In the data rows, the value 128 means zero.
Here are some points, each followed by its number:
[194, 86, 88, 133, 113, 174, 131, 59, 173, 200, 127, 61, 104, 199, 181, 63, 191, 195, 209, 57, 149, 63, 196, 84, 155, 196, 190, 162, 85, 206] 0
[111, 86, 157, 160, 108, 144, 146, 132, 108, 150, 97, 128, 93, 110, 121, 139, 119, 132, 101, 142, 73, 152, 107, 150, 119, 121, 125, 128, 149, 102] 1
[106, 133, 133, 140, 113, 112, 115, 129, 89, 109, 124, 101, 125, 125, 119, 123, 116, 132, 128, 142, 90, 151, 117, 139, 137, 119, 124, 133, 152, 123] 2
[183, 124, 121, 110, 155, 139, 140, 84, 161, 129, 162, 172, 129, 150, 133, 124, 162, 163, 102, 135, 139, 73, 139, 151, 126, 153, 117, 71, 105, 134] 3
[117, 100, 147, 145, 104, 139, 143, 143, 90, 122, 96, 119, 113, 77, 118, 115, 101, 117, 117, 155, 98, 156, 91, 145, 122, 123, 125, 132, 171, 101] 4
[124, 133, 140, 139, 97, 127, 125, 171, 92, 145, 130, 102, 127, 131, 127, 144, 113, 137, 106, 169, 124, 160, 102, 144, 121, 137, 127, 133, 143, 105] 5
[110, 147, 146, 132, 117, 127, 107, 157, 112, 112, 141, 129, 120, 125, 132, 123, 105, 126, 115, 152, 107, 151, 93, 132, 125, 120, 129, 127, 145, 122] 6
[123, 132, 140, 140, 98, 127, 125, 169, 94, 144, 131, 103, 126, 128, 126, 141, 113, 135, 106, 169, 122, 158, 103, 143, 122, 136, 127, 132, 143, 105] 7
[194, 132, 116, 115, 169, 152, 150, 92, 162, 111, 171, 206, 137, 163, 134, 96, 177, 153, 114, 137, 186, 63, 128, 150, 122, 173, 115, 63, 99, 143] 8
[115, 123, 143, 141, 108, 128, 121, 145, 105, 122, 138, 126, 111, 88, 117, 115, 121, 117, 111, 152, 138, 150, 108, 150, 136, 108, 129, 125, 161, 111] 9
[107, 119, 165, 130, 97, 123, 144, 145, 103, 123, 109, 120, 115, 89, 120, 142, 93, 122, 114, 147, 125, 156, 119, 151, 116, 98, 126, 147, 156, 112] 10
[106, 122, 127, 139, 96, 120, 132, 167, 93, 127, 112, 116, 120, 84, 111, 119, 97, 127, 104, 157, 82, 141, 117, 153, 113, 123, 133, 119, 153, 118] 11
[112, 103, 129, 131, 100, 139, 156, 148, 97, 136, 114, 119, 121, 88, 109, 140, 112, 129, 113, 163, 116, 155, 112, 152, 128, 112, 137, 128, 144, 105] 12
[109, 112, 141, 137, 93, 128, 131, 150, 102, 134, 135, 127, 102, 99, 123, 151, 92, 132, 100, 157, 111, 151, 110, 146, 129, 117, 135, 139, 157, 95] 13
[112, 109, 133, 142, 101, 133, 136, 171, 115, 111, 115, 119, 123, 110, 118, 115, 111, 136, 115, 167, 101, 147, 84, 134, 153, 122, 126, 143, 156, 94] 14
[193, 90, 91, 130, 120, 172, 136, 64, 172, 191, 131, 77, 108, 195, 176, 67, 189, 190, 196, 65, 154, 63, 189, 93, 152, 193, 182, 151, 88, 200] 15
[187, 121, 115, 110, 169, 150, 159, 95, 157, 131, 140, 180, 148, 153, 137, 112, 166, 156, 101, 130, 171, 74, 126, 139, 124, 150, 122, 71, 113, 151] 16
[145, 202, 155, 77, 205, 120, 94, 92, 188, 74, 126, 183, 208, 180, 148, 191, 149, 72, 110, 106, 177, 164, 158, 143, 134, 108, 67, 137, 96, 137] 17
[59, 157, 151, 64, 151, 56, 71, 148, 145, 67, 100, 148, 151, 97, 78, 139, 65, 62, 187, 85, 166, 147, 117, 77, 58, 65, 76, 148, 87, 115] 18
[138, 197, 150, 92, 194, 113, 135, 87, 170, 87, 122, 175, 195, 159, 140, 172, 147, 78, 115, 112, 183, 154, 152, 125, 152, 94, 66, 130, 100, 135] 19
Which five points above are nearest to each new point? Their numbers follow each, nearest first.
[111, 130, 149, 125, 107, 116, 137, 154, 101, 124, 114, 117, 101, 128, 118, 158, 100, 125, 123, 144, 90, 158, 107, 128, 123, 111, 128, 141, 152, 99] --> 13 10 2 6 7
[185, 120, 116, 109, 169, 149, 160, 95, 156, 133, 140, 182, 146, 149, 138, 107, 165, 156, 101, 130, 171, 73, 126, 140, 125, 151, 122, 72, 113, 152] --> 16 3 8 9 6
[121, 100, 126, 138, 105, 126, 134, 158, 104, 105, 118, 108, 111, 106, 127, 125, 102, 125, 120, 166, 111, 156, 112, 156, 141, 118, 123, 138, 168, 95] --> 14 13 12 4 9
[113, 132, 142, 137, 114, 120, 113, 138, 91, 116, 113, 102, 114, 119, 119, 131, 109, 142, 120, 153, 95, 163, 111, 150, 137, 127, 133, 124, 164, 113] --> 2 6 7 11 5
[120, 117, 152, 146, 109, 128, 111, 158, 97, 125, 122, 126, 105, 101, 115, 144, 84, 116, 119, 143, 104, 151, 109, 124, 116, 103, 136, 126, 150, 115] --> 13 10 6 11 9
[107, 108, 141, 136, 92, 127, 130, 151, 103, 135, 137, 126, 103, 99, 124, 153, 91, 131, 99, 159, 111, 150, 109, 147, 128, 119, 137, 139, 158, 95] --> 13 12 10 7 9
[110, 113, 140, 146, 112, 130, 104, 158, 111, 149, 108, 121, 87, 104, 122, 130, 101, 121, 125, 155, 130, 145, 107, 158, 128, 121, 134, 114, 160, 111] --> 9 13 12 7 10
[55, 85, 125, 70, 100, 59, 124, 131, 122, 82, 163, 134, 103, 61, 85, 115, 95, 93, 168, 79, 131, 74, 90, 93, 63, 93, 119, 79, 112, 99] --> 18 9 10 11 6
[60, 111, 107, 78, 125, 64, 103, 125, 129, 85, 116, 137, 123, 89, 86, 122, 104, 94, 186, 79, 117, 71, 110, 95, 71, 97, 125, 84, 103, 113] --> 18 2 6 11 9
[112, 100, 129, 142, 109, 122, 162, 164, 102, 122, 111, 116, 114, 132, 121, 120, 109, 132, 121, 149, 93, 151, 111, 137, 143, 117, 131, 130, 165, 112] --> 14 12 2 11 4
[57, 152, 70, 154, 120, 57, 123, 62, 81, 60, 198, 105, 207, 172, 123, 77, 171, 53, 183, 66, 74, 73, 161, 67, 139, 56, 51, 201, 64, 199] --> 2 19 18 6 17
[112, 125, 128, 149, 94, 129, 135, 171, 89, 133, 113, 112, 121, 85, 116, 120, 98, 131, 93, 167, 77, 151, 119, 160, 121, 126, 134, 125, 159, 120] --> 11 12 4 13 7
[111, 124, 149, 133, 100, 120, 141, 162, 90, 126, 119, 120, 93, 124, 120, 157, 104, 131, 118, 153, 78, 152, 97, 133, 127, 111, 131, 133, 160, 97] --> 13 7 14 11 10
[48, 201, 59, 150, 64, 50, 85, 130, 61, 150, 120, 169, 62, 55, 59, 181, 118, 63, 136, 64, 58, 63, 116, 101, 56, 131, 141, 63, 98, 134] --> 11 2 6 13 9
